In the rows, 128 means zero.
Turns, then the turns between two rows, first turn first; the first pair answered
turn G:
[118,114,103,103,130,139,127,117,144,135,105,135] |-> [145,109,116,132,146,142,107,91,143,140,121,129]
[163,130,132,112,143,114,127,111,130,123,101,129] |-> [165,133,136,110,140,116,130,112,130,111,97,126]
[105,123,115,109,120,113,124,145,133,160,107,144] |-> [142,112,139,162,146,120,112,103,127,140,151,124]
[125,140,111,123,139,142,105,117,127,132,135,131] |-> [128,138,117,122,142,149,111,120,124,117,130,125]
turn L:
[131,135,118,112,117,107,106,147,150,173,114,130] |-> [136,142,113,133,125,124,77,128,140,166,135,121]
[126,134,145,118,105,117,139,141,101,120,135,124] |-> [142,113,124,112,135,121,139,115,131,134,99,142]
[117,103,99,116,132,139,110,120,170,160,121,152] |-> [101,138,112,139,118,146,87,136,129,139,177,129]
turn N:
[115,156,131,152,121,137,92,114,118,128,172,116] |-> [144,161,134,145,134,135,87,99,119,112,158,118]
[127,145,127,109,117,116,132,137,132,132,92,133] |-> [110,144,123,113,109,121,134,153,134,133,102,134]
[127,100,159,140,110,111,156,126,142,114,104,128] |-> [105,97,150,139,103,129,156,131,139,118,123,129]
turn Q:
[130,115,116,138,139,136,126,102,149,138,142,135] |-> [107,112,129,143,112,121,150,142,138,135,151,132]
[100,120,114,101,115,139,149,148,129,121,103,131] |-> [124,122,108,98,136,143,135,121,134,116,96,135]
[140,122,138,137,108,91,117,144,124,166,134,134] |-> [154,127,119,139,130,109,103,115,126,169,137,135]
[107,123,140,115,114,111,147,142,127,144,104,125] |-> [129,126,113,121,138,136,119,101,142,147,102,121]
turn B:
[108,104,150,151,121,135,162,143,121,105,144,119] |-> [89,114,143,146,114,137,159,149,123,114,142,127]
[146,127,130,97,130,105,142,134,137,134,88,139] |-> [151,109,129,106,127,104,146,121,145,138,91,142]
[127,99,120,134,131,116,130,111,151,148,115,140] |-> [105,140,110,95,111,118,120,145,128,139,103,144]
Pairs:
(2 to 3 turns a pair)
[125,102,144,156,118,121,135,140,139,161,152,135] |-> [135,120,136,111,112,100,136,149,138,163,112,142]	B G L
[110,162,106,123,123,161,112,128,110,115,135,126] |-> [109,156,113,101,103,132,127,154,117,139,109,133]	G L
[123,164,139,113,117,132,103,155,92,106,141,112] |-> [141,133,113,106,157,158,132,105,131,97,105,122]	B G Q
[119,126,76,105,136,159,103,113,139,157,116,142] |-> [115,138,85,125,145,171,99,103,125,138,148,132]	G B
[126,155,149,96,105,94,123,149,94,115,105,119] |-> [114,120,140,161,111,97,106,131,104,164,154,129]	G B N
[138,132,136,145,135,127,108,119,116,117,168,113] |-> [140,143,124,126,130,132,97,120,114,116,153,119]	B B N
[128,128,155,162,102,101,132,155,107,133,155,124] |-> [142,107,94,131,151,137,133,96,153,138,104,143]	N L Q
